Here are some numbered points:
[  9   1  21  21  20  36   1 -80   1  29 -16   1 -96   3 -38 -41  11 -22
   4 -59  23 -17 -13 -68  52   9 -28 -63 -22  40  59  43  17  17 -20 -45
  -4   7 -35 -46 -13  48  11  10  64   1 -13  11 -13  -2  -3 -49 -44  49
 -19 -50  26 -16 -34  56  38 -17 -20 -37  -9   6   6 -45 -62  49  32  22
   8 -12  27 -30  11 -43 -30  15  10  43   8 -46 -11 -16  51] 0
[-32  55  -2  -3   1  18  12   9  30  33  12   2  16  24  41  46 -20  53
  13  36  -6  32 -25  22  -5   3  24  28 -47  -4  27 -50 -32 -18  -5  -8
 -45 -10  33  25  54 -27  13  35 -21  36  14  -6  -8 -36  17   9  10  20
  31  43 -14   0  17  -3  41 -28 -30  26  14 -13  32  53 -12 -20 -19 -35
  -6 -26 -37   4 -47  11  15  49   5 -45  49  82 -35 -13  59] 1
[-27  98 -22 -48  27 -25 -16  34  -8   9  -4  35   1  68  34  47  24  27
  22 -35   0   7 -30  68  -9 -44  12  14  55  26 -24   4 -31  25 -16 -50
 -13  -5  48 -40 -20 -44  -3 -16 -55  37  37 -21  -7  15  30  -6   3   4
 -32 -10  -6  20  64  16   2   8 -16 -40  50  27  -2  11  75 -14   8 -39
 -31 -25   0  43  10  50  43  -3  19 -27 -28  57  36  10   1] 2
[-58  40 -33   8 -31 -14 -11  49  -5  36   1 -26  37 -10  18  31 -17   8
  29  27 -31  31  -9 -38 -32   7  17  20 -36 -23 -21  16 -19  23 -32  26
 -30 -24  17  40 -22 -64   0  17 -26 -20   6 -35  62 -41 -34   6  17  32
 -21  36  -9  37   2 -14  26   2 -42  -6 -11  -4  15  17 -24 -18  56 -14
   7   3  25  -4 -17   0 -24  39  -4 -67   7  54  36  58  31] 3
[-12  41 -29  11  38 -51 -88 -27 -30 -23  34  21  27  64   9  16  -6 -20
 -35  12 -20 -13 -21   8 -29  -3  44  33  14   6  -2   4   5  35 -22 -70
  21  26  26 -51   6 -23  25   7  -6  53 -25   3  18 -18  -2  16   8 -18
  -4 -17 -16  31  42  14 -42   4 -44  35 -44 -13  -3  51  25  -8 -39   1
   1  19  14  24   0  38  -8 -10  16 -20 -17  49 -19  -6  24] 4
[  43  -78   -2  -54  -23   30  -32  -28  -22    9   -6   68  -65  -15
  -79  -61   -3 -100   67  -47   11  -44   -3  -32   73  -13  -10   -6
  -84   19   80   28   19   46   62   -9   22  -25  -17   34   94  105
   18  -89   82   46    4    1  -37  -58  -22  -12  -57   57  -59  -50
  102  -60  -84   21   33    6   79   57   15   27   14  -61   -5   42
  -31   24   -9   -1  -90  -15  -17   21  -22   23    9  127  -16  -10
  -29  -21  -30] 5
[ 41  -9 -14  89 -12   8  -9  29   3  30 -11  29   7 -26 -15  41  10  -9
 -40  11 -11 -19  27  25 -78   5  14 -28 -46 -20 -40  -8  33  17 -12  29
  13  -1 -37  22 -81  19 -24 -30 -27  44 -12 -51  37  -3 -68 -29 -24 -14
 -16   9 -19  23  56 -42   1  75  14   5 -10 -88 -10  22 -37  -9  15 -24
  30  -5  -4 -26 -44 -47 -26  -1  -9  -4 -17 -32  28  36 -62] 6
[-13 -62  -2 -16 -16  -5   6   0 -39 -61  18  16   6 -16   5   0   4   7
  -7  -6 -35  33  33 -58  47 -41  -5 -13 -52  13  12   2   1   0   3   7
  16 -44  12  66  16  -2   2 -31  -2   3  -2  34   8 -51 -13 -17   8  37
  22  17  13 -36 -32  -7  31 -30  24  23  44   7  -7  -9 -49   8  -4  -3
 -24 -24  28  14  16 -24 -23  39 -45  15   1  31 -46  14  15] 7
[-60   6 -49  12 -11 -24  30 -27  17  -5  -9  20  -1  42  52  68 -19  60
  39 -51  30  -3 -57   7 -15   0  64 -14 -17  -9 -20  -9 -53   8 -27 -11
 -44 -20  10 -37  -3 -99 -53 -34  -5 -23  26 -15 -44 -19  20 -25 -61  25
  47 -47 -39  23  20  62  26 -36 -17   1  35  37  38  45 -33  -5 -25 -17
 -69 -33 -16  27 -35   6  21  14  36 -70  50  29 -24  52  22] 8
[-60  27 -38  10 -67 -40  55 -23  -7  15 -34 -65  80  30  39 -17 -23  14
  -2  67 -82  46  27  -8 -45   9 -10  34  44   6 -66 -52 -48  16  50  70
  -3  53  51   5 -13   2 -33 -22 -47  -6  45  14  47  38 -25 -12  14 -27
   5  60  -3  32  68  -6 -31   1  28  -7 -26   0 -47   1  66 -12 -17  10
  30  18  -2  49   3  18  37  23 -27 -28 -22 -68 -27  62  -5] 9
[ 46 -52  27  27  -6 -40  -2 -25   1  37 -22  -5  19 -21 -41  68 -41 -30
  -4  -4 -10 -25  33 -18  -5  -3  16 -18 -60  38  -7 -16  49   0 -10 -22
  16  -7   3  13  24  53  23  -9  41  -6  -3 -13   3  -4 -44  29  -9   9
  -7 -17   0   9   2 -36  46  43  38  -2 -23 -32  13   7 -28 -30   1 -31
 -15  22  19  17 -58 -43  13   2  16 -11  40 -25  -9  39 -35] 10
[ 37   1  -3  21  67 -15  15  -1 -46  -9  -1 -42  23  51  -1  32  19  50
   2 -30  52 -21  23  15  46 -16   0   1  37 -65  10   1 -59  -9 -35   7
  16  21 -42 -14 -71 -37 -36   9  -9  -6   8  24   1  15  42 -10  49 -19
  36 -14  23 -19 -43  16 -29 -24  12  -5  13   9  40 -20   5   7  44  -6
  -3 -12  78  18  17 -47  13 -27  -7  -8  56 -40 -17 -15  44] 11
[ 38 -46   3   7  19  47  -1 -47  16 -24   9 -27 -48 -36 -10 -47  19 -33
  76 -35  57   6 -12 -38  68  26   8 -64 -27  19  68   4   5  23   0  -8
  18   6 -55 -45  37  35  -5 -77  53 -43  18  24   9 -17  44  13 -21  18
 -15 -60  18 -13 -44 -22 -26 -13  37  27  -9  48 -30   1 -23  31   2   7
 -26 -29  -8 -21  54 -39  -3 -31  17  91   7 -10   4 -54 -50] 12
[ 22   5  21 -41  23 -10  33 -26  -9  18  37 -16  15  17 -36  33 -24  16
 -11 -25 -11 -28  -8  -1 -25 -40  27  10 -25 -12 -13  -8  16 -27 -13 -12
  -7   1  21   9 -51  -4  19  -6 -15  29  -5   4  -7   3   0  11  28 -27
 -33  52  -9  24 -20   5 -48   2  25 -19 -20 -63 -29  33  33  16   0 -14
  13 -19   5 -33  11   7   7  -7 -18   8 -31  44  24 -16 -16] 13
[ 39 -61  25  52  25 -13  18 -32  25  28 -32 -15 -38 -16  11  25   6  45
 -10  -1   3 -15   7  -5   3   5  55 -47  24 -18   8   7  11  46  -4 -22
 -12  10 -24 -17  12 -18 -16 -32  18  36 -24  50   2  -1  21  31  34  44
 -14 -29   2  -1   7  -5  38  -9  16 -21   1 -17  11  19   9 -50 -36 -24
  26  -6 -10  -2 -65 -64 -13   4  24 -23  89 -49 -37   6 -35] 14
[-21  30 -21 -70 -11 -66  94   8 -23 -21 -56   3  60  17  31  10 -41  28
 -22  22  -8  10  11   2 -92   1  -8  24  27   7  17 -33 -13 -24  72  25
 -29 -25  35 -12   5 -13 -59 -10 -66 -45  45 -40  19  17  15  18  27  10
 -43  37 -57  20  54   8 -24   5  66   3  33  -6 -33  11  62 -34 -24 -30
   8 -33 -12  73 -15  47  21  12 -24 -19 -28 -17  16  73   0] 15
[ 22 -56 -16 -19  -8  25  29   5  -1   5  21 -21 -62 -29 -47  29  -3 -25
  11 -22  -3  13 -39 -17  49  10   7   1 -30  11   6 -19 -18  36 -22 -15
  11  48  32 -22  57  60 -20 -43  72  -3  25  17  -8 -21   3  -1 -19 -13
  50 -52  17 -36 -62 -18  16 -14  -4  24  -7  33  -5 -39   8  21  -4   2
 -10  -2 -31  10   6 -42 -20 -29  31  57  36  -1 -59 -33 -54] 16
[ 14  22  24  40 -21   3 -26  15 -19  -3  11  -3  -3  -5  -9 -26  13 -34
 -16   1  26  20 -35   9 -12  43   0 -12 -13  14  -5 -28  26 -12  22  16
 -27 -45  -3  46  -2  33  47  34  10  27  10 -60   4  22   8  30 -49 -17
  19 -10 -25   7  36  16  10  14   7 -41 -27 -14 -26 -16 -15   1 -10  13
   6 -19 -36 -23  10  29 -12  11  17  -9 -48 -36 -12   5 -15] 17
[ 16  75  22   8  12  32 -50   5 -20   2   3 -14 -33 -35 -12 -51   3 -37
 -12  20 -11 -11  18 -15   8  20  -3 -11  54 -26  13  11  85   5 -29  20
  39 -53   8  -9 -21 -13  32  22 -39 -13  -6 -38 -46   3 -15  22 -34 -12
 -39  11 -26   8  78  37   1   2 -45 -28   0  13  54  10 -32  -1  25 -32
  10   5  38 -13  30 -31 -15  23 -31 -41 -19  15  -3 -10  61] 18
[-104   15    9   21  -10   -7   44   15   -4  -11  -17   -1   98   31
  -17   15    4   -5  -50    9  -14  -19   -7   32  -44   12    3   27
   -9   29  -11    5   38   -3   24  -13   13    3    4  -20  -10    7
    2   16  -57   14   -8  -18  -26  -25  -11   31   34  -12  -48    9
   -4   21   47   23  -11   54   16  -45   18   52  -59   18   35    8
  -34   19   -5   12  -40   15  -15   48   16    3  -26   11  -17   15
   -8   44    1] 19
[ -66   17  -22   10  -65  -54    0   -2   -7   -8  -29   24   79   30
   40   -2  -42   34   38   34 -108   -7   11  -31  -55   15  -10   33
  -61   22    0  -17    2  -19   63  -11  -10   34   48   30   -9    6
   45   59  -20    5   17   11   -8  -15   -3   -1   30   -1   36   50
  -59   61  -15  -26   26   33   18  -36  -54   60  -30   47   28  -22
  -69  -21   23   32   14  -15  -21  115    3   -9  -13   -6  -26   13
  -38   21   -1] 20
[-118   44  -53    4  -42  -40    9  -22  -20   -2  -47   31   14   64
   20   44  -40   28    3  -16    0  -21   73  -27  -43    3  -32   17
  -18   23  -48    5   20  -20   18    3  -16   14   57   45  -38  -61
  -20   55  -26    8    2  -31    9  -44  -59   29   19  -20   -6   54
  -23   15   23   18   22   19  -40   -9  -30   38   12   48  -30  -16
  -27  -33   21   74   23   -5  -35    2  -14    4  -17   -8   -9   37
   -8   36   58] 21
[  80  -56  -26   -3   20    7  -35   14   -9   24  -18  -30  -55   42
  -54   23   55   15   -8  -26    2  -40  -24   27   65    9   56   -9
   16  -22   43   81  -25   16  -43  -23  -23   -7  -32  -25   25   11
  -20  -76   68   24   16   20  -19  -17   33  -32  -26   11   52  -49
   19  -17 -103   21  -27  -24   -5    9   -5   12   68  -49   -8  -18
  -29  -16  -16   -9    5  -54    3  -42  -24   -9   43   -3   66  -39
  -60  -45  -30] 22
[ -7  33 -44  43 -39 -27   2   8  16  71 -23  10  47  15  25  61 -39   1
  -9  -6  18  -2  22 -18 -39 -12  -2  27 -55 -14 -27  24  -2 -34 -28  27
   6   8  14   3 -16   4  22  -6 -40  32  -7 -35  10  -4 -12   5 -15 -84
  18  23 -47  -2  34 -53  12  19 -18  -2 -36  19  -2  60   5 -19  32  -3
 -49 -16 -22   7 -43  15  51  -9  25 -65 -29 -53  23  16 -21] 23
[-102   65   53  -72   30 -114   55   35  -25  -41   20  -31   51    6
   54   17  -23   10  -24   32  -62  -16   52    5 -104  -18  -20   22
   33  -35    3  -42  -13  -21   58   31   48   24   -6   30  -69  -26
  -50   37  -53  -92   36  -15   36   27  -22   68   32   15  -79   87
  -31   68   65   45  -47   17    1   20   24  -46    8    9   86   -1
  -45   24   -6    1   23   74   -1   77   31   19  -74  -21  -31  -29
    1   83   56] 24
Which three points above are nearest to each new point, looking only along the 6 directions in which the numbered points spread most? Their numbers follow each, smallest number first.
[-36  -1  -1  -6  13  27  -9 -20 -46 -21  -6 -16 -92 -23  17 -72  40 -18
  26  22  48 -27 -49  35  78  39  19 -35  45  34  80  27 -49  49 -11  19
  15  41   6 -53  29 -49  30 -20  18   6  19 -10 -22 -25  47 -32 -39  55
 -56 -42  10  -4  20  69  -8 -27 -49   3  23  18  30  -8 -21  10  43  -3
  19  19 -15 -39  29 -23 -32 -39  10  47  71   3  57  -3  23] 0 12 22
[-56 -15  -9  12 -26  60  -1  -9 -25 -32  43  27  40 -25   1 -13  15 -40
 -16  36  32  -5 -28   6   3 -18 -72  -3  25  10 -31 -20  20 -12  17 -33
  28 -14   8  -9  -6 -34  73  75 -31  38  25  -7  13 -44 -19  21 -10  60
 -43  17 -12  -4  12   5  15   4 -59 -36 -45  49 -24  47 -24   9 -21 -20
  19  -7 -34  34  31  52 -29  -1  10  24 -34  50  18  12 -28] 4 17 19
[-69  46  16  22   4   8  16   4 -67  21  13 -26 -13   6  47  20  18  39
  14   7  -3 -40  22  -8 -30 -23  10  16 -18  22 -41 -25 -17 -17  23 -36
  18  17  28 -41  19 -28  69  56 -33  20  18  -2 -13 -21  13 -11   8 -30
 -35  24  -8  66  43  28 -12  -5 -47 -31   9   2 -16  21  48 -17 -33  -8
  12  51 -45  -4 -25 -14  -1   4 -16 -49  25  48 -60   9  11] 4 13 19
[ -68   14  -44   34  -41  -44   37  -11   56   27    8  -31   40   28
   34   89  -55   17  -40   24   -6   15   22   12 -105   17   10   -6
  -35   -7  -54  -31   58  -41   78    0    8   11    2   42  -23   19
  -24    6  -50   55  -43  -49   36   -7  -52    8   10    5    3   15
  -24   12   83    8   13   44   20  -24    3    6  -41   32  -45  -39
   20  -33   -9   11  -34  -19    0   29   -4  -15  -26  -10  -14   35
   30   72  -36] 19 20 23
[ 32 -29 -22 -36   7   6 -85  10  -9 -43   1  68  -8 -24  -4 -43  -9 -44
 -12  14  -2 -34   5  60  -1  31  -9  18 -34  36  -5  -3  -6  13 -16 -16
 -10  16  23  30  74  -2   8 -14  27  21   0 -42  -2 -44  10 -22 -19  13
  24 -12  19  19   1 -12 -21  27 -27   4 -54  72  -2  -9  12  -3 -21   4
  27  43 -56 -23 -11  -9 -35 -43  -4 -13  -2 -22   6 -48  23] 4 13 17
[-20  79  55 -17   5  38 -16   5  37 -40 -14 -21 -16 -13  75  31  33 -23
  28  36  24  26 -11  54 -33  22  24  32  39   6 -40 -22 -39 -16  24  29
  -9  43 -70 -84 -21 -46 -24  13 -55 -72 -12 -19  12  32   0   1  10 -26
  16  18  34   9  60  56   6 -16 -59 -48  22 -45  -9  31  30 -27  26  20
 -15  12 -19  38  62  20  61  29 -23 -63 -57  -3  30 -13   4] 2 4 13
[-26 -10 -52 -10 -48 -71  19  35 -24  63  -8  -5  59  36  44   4   3  18
  15  38 -80  -8  47  10 -59 -16 -45  -4   0 -39 -16 -14 -55 -23  36  77
  39 -28  67  40 -36 -51 -24   6 -33  10  74  -9  26  22   7  15  37   9
  10  51  -9  36  27 -71  -4 -25   2  -7  24 -38   9 -14  47 -34   4 -12
  38  43  15  48  -2  65  31  21 -34 -25 -12  -7   0  43   1] 9 15 19
[-71 -51  40 -56 -75 -34  59 -12 -44  12   0  18  82 -38  -1 -52 -18  16
  16  48  -8  38  28 -20 -74 -47 -13  35 -78  47 -24 -70  32  21  53  -7
  10 -11  64  48   9 -56  35  86 -59  26  13 -23  18 -36 -54   8  23   7
  38  41   1   7  38 -83   3   8 -22 -36 -21  18 -14  64  -4  13 -24 -22
   7  -7 -33  19 -32  69  18  -4  -1 -20 -73  30  -4  52 -25] 19 20 21
[-10   9  46   8 -41  30 -28  -3 -38 -30   9 -19 -15  16  -3 -27  67 -25
   7 -30  16 -28 -21 -16  26  33 -10 -51  55  -8  17  11  -5  -9 -41  14
 -51  -4  38 -83  20   5  26 -11  18  32  30   9   9  -5  72 -23 -28  -8
  27  13 -24  29  11  -3  12  -4 -13 -23  -4  67  17 -23   8  18 -30  30
  12 -19  59 -25 -12 -38   0   5  41 -56  31 -28  -1 -41  -8] 4 13 14
[ 41 -45  18  23   0 -53   1  23  14  12   5  43   6 -12 -35  38  12  -7
  -8 -15  28 -18   0 -23 -16  46  16   3 -50 -38  -4 -14  39 -45 -26   7
  40 -26  39  30 -24  -3 -10  -3 -29  67 -33  -2  47 -33 -22  -6  15  18
  52   6 -12 -30  15 -68  74   7   8   4 -13 -43   7  12  -4 -17  37 -20
  37 -46  18 -25 -41 -19 -21 -36  25  45 -12   9 -21  54 -76] 6 10 17
[-59  36 -36 -30   6 -17  18  13 -29 -37  22  -2  80  13  21 -21  26  56
 -30  25  -9  53  26 -75 -27  -4  15  -3   4   4 -39 -27   5   8  24   8
  26  24  14  35 -43 -33   5  31 -76   7 -11  25  11 -46  -8  59  18   1
 -33  58 -57  -5  50  19 -37   4  11  22 -21   9 -27  28   7  13   0  16
 -18   1  -7  20 -11  32  14  16  -1 -13   5  23 -29  52  13] 3 19 21
[-11  17 -28  53  30 -24   9  -4  -6  -6   2 -33  19  16  44  26   7  27
   3   6  41  14 -43  11 -73  15  61  10 -10 -46 -41 -39 -31  19   7 -33
  10  34 -26 -18 -66 -63 -38 -43   4  40  11  38   1  23   2  -5   8  41
  71 -28 -14  -8  69   7 -30  17 -10  19  20 -60 -12 -21   1 -46  35 -19
   1 -19  12  24  -2  51  19 -46   2   3 -39   7  17  26  -7] 4 13 23
[-25  38  36 -15  15 -16  14  11  18  20  20 -28  32  24   7  27 -21 -10
  -1   0  37   6  14  17 -40 -19  43  19  12  13 -21 -15   7 -49  -1 -29
  25 -21  29  12 -45 -12  26  85 -10  16 -34 -16  -3  15  49  82  22 -35
  -9 -28 -28  -9  43 -19   4 -13 -21 -56  38 -53   7  38 -11  -6 -13  30
  10  14 -15   0 -13  36   3 -12  20 -87 -37  51  10   7 -18] 4 13 19
[-13  55  15  30  39  16  13  -6  28  12   4 -75  35   4   0 -58  44 -18
   5  12  -5  11  22  57  -7 -28 -47  -9  89  57  16  13  25   7   6  18
   1  -6 -40   6   7 -18  10  31 -51 -37 -41  30 -26  20 -11  27  15 -31
 -25  26 -29  20  65  44 -35   3 -25 -21 -20  -5  -5 -13  38  40  -6  15
  43  35  20 -38  31   1  -2 -13   4  27 -40  14  62   4  16] 13 17 18
[ 72 -12  -1 -13  56  47 -28  -6   8   6  36   7 -29  15 -20 -33  75   1
 -32 -22 -28   0   0  48   3  20 -18 -15  46 -68  30  33   7  -9 -52   7
 -48  50  -9 -10   1  -4  21  27  22  30 -34   4 -20  31  17  -7  25 -52
   8   8   9  11  -5  26 -17  -2 -45  32  28  16   7 -36  16  -8  17  25
  47  22 -17 -10   2 -17  20 -15 -15 -39   7  -4   5 -28  52] 11 13 17
[ 45  25  17  34  29  33 -28 -15  23  47  -4 -15   5  -5 -17   8 -18   3
 -41  72 -36  21  10   0 -51 -28   4  39 -33  10  -5 -11  35 -16 -59   9
 -11 -50 -18  13 -12 -28  11  50 -41 -23 -49  -6   4  -2 -22  51  -3  19
  58  50   4  11  -7  32 -13 -12 -73  -3   8   7  31   7 -64 -11  26 -14
   1  55   8  12 -10   5  30  -8  29 -52 -19  39   1 -16  30] 3 13 18
[-64  67  18  -8   5   8  -2 -45   0   1   4  18 -12  14  -4 -23  16 -24
  -2 -19  56  27   5  21   2 -11 -24  -4  36 101 -28   3 -15  -6  16   4
 -20   3 -32 -24   9  12  29  24 -16 -37 -10   7 -26  45   7  19  19  17
  10   7 -53  18  22  39 -20 -34 -71 -43 -43  34 -31  10  52 -16  11  30
 -10  35 -12  13  39  -4  31 -11 -17   6 -42  29  13  -9  70] 4 13 19
[  71  -64  -17  -76   56  -15   -9   -2  -28  -26  -51   65  -61   28
  -43  -43   -3  -42    2 -127   37  -29   42  -23   39   37   30   -8
  -39    9   34   -3  -58   55  -65  -25  -23   -9   16  -48    1   60
  -59  -35  102   30  -21    2    3   24   26  -61   13    4  -37  -40
   60  -84  -80   50    7  -19   75   14   83   38   18   -8   -6   47
    2   67  -30    6   -9   29   45  -55   60  -77    7   59   -2  -30
   14  -42  -10] 12 16 22
[ -61   85   13  -22   17  -64   67   44  -30  -24  -30   19    1   -1
   68   -2  -56   29  -19   69  -44   40   62  -20  -78  -23  -37   28
   75  -46  -29  -27  -58  -17   -4   79  -24  -35   -6   33  -90  -76
  -41   30 -107  -56   17   -1   51   59   37   41   55  -64  -22   70
   -1   21   64   28  -33    6    8  -13   35  -13  -59   17   55   10
   -4   48   -7   19   22   33   17   78   27   -8  -77  -66  -43  -70
  -32   39   43] 9 15 24
[ 30  16  55  28   4   9  -5   7  14  -1  -7 -21  12 -21  25  54  10  30
  -8 -37  26 -32  30  25  -5  -6   5 -51   7 -38 -50 -46 -26 -41   2 -15
  -5 -24 -14 -43  -8   6  34   2  27  18 -13  12   4  20  39  18  67  48
  36  51 -17  53  36  -3  58  19 -35 -24 -40  12  40  27  31 -63   0  -8
  11  -1  -2 -36  -3 -76  39  18  12 -87   7   7  22 -25  33] 3 13 14
[ 16  11 -20  62 -47   2 -26   4  95 -40 -15  28 -41   7  -9  28  37  11
   0  15 -42  -7 -21  16  -1  16  39  18   9  -8 -43   9  -5  -3  -6  20
   1  18 -40 -30  26  32 -15   9  15   4  30  10  47  -3 -39  -1 -35  19
  39 -10   2   1 -13   8  31 -30 -51  -3 -25   5  25 -32 -57   6  -1  10
 -65 -23 -14 -36  44 -20 -17   4  12   1  56 -20 -26 -56 -11] 10 13 14
[-116   42   -8  -44   29  -44   24   30  -29   -1   26   56   56   78
   11   45   -5  103    2  -38  -31   22  -13   -1  -25  -62   -4   76
   28   -2  -29    9    6  -60   -7  -17  -50   37   43   10  -85  -65
  -52   45  -81   -7   -8   -4  -47   62   51   11   22  -30  -22   27
  -26   20   13   44  -78   61   -6  -16  -12   11   -6   72   57   34
   -9   -4   10  -10   15   49  -34   68   30   -4  -14  -25  -61   33
   -3   30   14] 2 15 19
[-104  -29  -11   -3  -54  -16   51   17  -20   26   24  -11   10   -6
   59   21  -38   -3    6    9  -35   22  -27  -22  -10   15    0    0
  -27   -3   -8   26   46   39   16  -13   19   -1   62   34   28  -46
    1   29  -50  -19   15  -21   24  -32  -48   11  -13   10  -37   51
  -25   35  -19  -27   41   14   14   -7  -17  -28   36   49  -35  -36
  -11  -14   35   -9   33   -4  -61   47  -42   70  -12   28   16   37
   20   57   15] 3 20 21
[ 13   0 -44 -26   7  66 -56  -1  10  -2  44  -7 -65 -14 -25 -48  75 -38
   8  38  37  -5  -6   1  50  16  -7 -46  63   7  79  38   9  16 -45   3
   0  14  -4 -35  14  -4  29  24  33  -7  -7  13 -40 -28  17   0  20 -26
 -43 -45  47  34 -31  34  -2  11 -64  15  -5  92  17 -62 -16  45 -21  63
  27 -24  12 -22  34  -4 -71  10  25  53  11  -4  41 -80  21] 0 12 18
[-11  17  -8   5  42 -83  -3  68  30   0  -2  -7  -4  42  27  50 -12  51
 -27 -12 -48  11  -9   2 -27 -42  15  22  35 -39 -28  50   9  19 -16 -36
  40  20  29  52 -48   1 -47   6 -10 -23 -10  -8  13   5 -22 -13  32 -38
 -20  41 -45 -24  19 -45 -26 -28  -2 -14  10 -33   0  10   2 -10  30  -6
 -12 -20  17  10 -19  57  30 -66 -14 -32  25  -2   4  11  -7] 4 13 23
[ 27   9  49 -14  11  -9 -19 -20   9  18 -52  24  56   2 -23  35 -67 -17
   8 -60 -17  -8   6   8 -42  -1  12  75 -23   9 -47  -9  68  -3  20  -9
  -6  -3  -6  50  -5  24 -11  45 -33  18   1 -64   2 -31 -45 -20 -16  21
  -2 -14 -14 -35  -1   0  34  38  28  -2 -19 -17 -23  40 -40 -18  38   3
   2 -25  15  33 -18  62  16  -6 -18  34  16  11 -13  56 -32] 13 17 19
[ 127 -113   18  -38  -31  106  -56  -64    8  -16   10   32  -64  -56
  -40  -56    5  -85   -9  -18    7  -25   13  -11   96   37  -61  -66
  -19  -39   68   16   31   18  -31   10  -28   15   41    9   25   49
   46  -22  107    6   -4   48   -2   -4   -5  -50    2   12    1  -30
   67  -48 -101   -4   41  -66   57   19   -7    7   33  -95  -33   42
  -41   11   11   15   -9  -37   64  -89  -58  -36   -3   31   34  -56
  -59  -90  -37] 0 12 16
[ -6  -3  -9  -9  70 -45 -12 -18   0  14  29 -38  72   4  50   6 -18  22
 -33  26   8  14   1  28 -40 -17  30   3  18 -25   8  27 -21 -11 -45 -31
  16   1  19  33 -34 -22  -7 -20  30  23 -40  16 -14  24 -25   9  27  23
  13   6 -28  92  -2   6 -14   1  11  44  14 -30   2   8  64  10 -16   0
 -20   5  22  38 -11  12  35 -17  31 -67  -3  -2  -9 -22 -13] 4 13 23
[  1  -4  40  -3 -51   6 -50 -36   4 -12  33  -8  19  11  -3 -56  17 -30
  13  -3  29  -6 -22  33  23 -23  20  38  46  33  22 -12 -16  38  13   6
  41  36  -2 -42  69  24   9 -74  25  -8  34  51 -27  25  31 -34 -26 -14
  -5 -19 -10   2   8  39 -35 -16  31  13  11   2 -39 -31  46  38  -5  42
  -2  -6 -51  16  19  -6  15  26  28  15  18  23  18 -29 -25] 12 13 16
[ 25 -30   6 -26 -36  56 -18 -32 -25 -27 -24  12 -31 -35 -73 -58  42 -61
  36 -16  -8 -44 -16 -22  52  12 -12 -35  -2  -4  56  43 -37  -5 -16  24
  25 -10   0 -38  47  69 -13 -23  75   2  25  22   9  31 -41 -50  -8  45
  53 -19  35  10 -65 -24  16 -24  38  28  -6  47  15 -32   9  37 -35  -7
 -13 -41  43 -28  38 -28 -64  21  19  49  30 -52   1 -35 -13] 0 12 16
[-16  35  35  -9 -67  22 -20  -1 -26   3 -20  18  49   9  39   5   3  20
   5  24  40 -23 -39  60 -68  -8  16  19  -1  19 -54 -12 -23   1  -9   5
   4  30  12 -12 -94 -91  13  59 -84  45   3 -39 -32   3  27 -25  51   4
  15  39 -18  52  72  36 -44  59 -16 -24 -28  10 -23  67  15 -11 -24 -18
   1 -23 -34 -13 -11  86  40  -3 -27 -57 -44  26  28  36  60] 2 4 19
[ -27  -17  -32   18  -32  -84   26   20   11  -19  -32   16   72   -6
   14    0   -1   18   24   32  -47   24   -5   22  -55   13   28   66
   17   12   -3   29   -8    9  -16  -31   23   -1   31   42   19  -54
   -6   -2 -110  -18   26  -33   58  -58  -47   45   -2    5   -6   14
   -8    3   29   15   24    0    6    0   36   37   -4    8   12   -6
   19   -5  -13   22   29   45  -50   61   27   28   13  -37  -30  -10
  -23   83  -13] 19 20 21
[ -40    2   21   22   -2    3    7   25   12    1   24   -5    1    2
   18  -52   12  -31   -6   80  -44  -12   19  -27  -53  -32  -20   -4
   39   43  -32  -32  -43  -36   40   10   44  -42  -34   37  -25   14
   33   50  -51  -47  -11   -5   40   48   -7   73    1   -3  -60   16
   -7   36   34    3  -24   16   21  -28  -28  -36  -39  -42   18  -22
    2    9   -2   22   38   20  -16   78   -9    9  -16   17 -106  -27
   -8   21   37] 13 17 19
[-25   5   3   7  10   9  -1  -4  17  31  -9   0  29  -2  -6 -14  -7  -7
  25  -1  26  28 -47 -28 -37  56  86  -3 -43  45 -32  12 -13  16  -1 -42
  43   1  15 -32   6 -39   3 -21 -36  26  22 -26 -12 -23  13  22  -3  26
  34   1  12  -1   0 -17  26 -15 -82   5 -12 -40  16  67 -12 -10   1 -18
   6 -30 -20 -19   4  49  15  17  64  -7 -13  17  52  34 -53] 4 13 17
[-23  21 -37  15 -14  39  39 -12 -10  37 -29  10   2 -28  14  11  23 -24
 -30  16 -13   5 -25 -35 -13  -3 -15 -54 -24  -6  16  21 -22   9  16  10
  -7 -43  50  -2  14  12  55  45 -19   9  -7 -22  18 -32 -33  13  46  -5
  39   2 -19  56  38  24  63 -20  -7 -37 -16  -7   6  27 -42 -56 -19 -56
  39  34  19 -55 -48   9 -55  63  16 -71   5  47  15   4  63] 1 3 21
[-37  -1 -34  40 -14 -17  93  -1  16   0 -17 -51   4 -24  30   5   9  47
 -36  34   2  56  11  -7 -28 -20  42 -36 -13 -12 -73 -23  36 -25  44 -29
  33 -16  -9  57 -36 -17 -14   1 -21 -41  22 -13  72 -13 -59  40  15   0
 -26  48  -3 -33  74 -64  12   8 -15 -38  -8 -31   9  -1 -29 -61  58 -48
 -15  30  -6  45  -4 -10  16  31 -32 -12  11 -13 -18  74  -4] 3 9 13
[ 41  25 -17   7  -4   8  23  33  -3  56   3 -14  35  -8  18  19  28  42
  23   7  14   7  25  13 -25 -14  -4 -34 -39  -2 -41  -9 -16 -28  18 -45
 -44 -25 -43  19 -11 -29 -72 -43 -50  -7   7 -22 -21  16  29 -16  36 -41
  -5   5  24   1  -9 -14 -50  37 -17 -17  -9 -32   7  -1  33 -13  40   7
  33   6   3  16 -68  -3   3  28  29  -7  -9  21  -9  46  11] 13 14 23
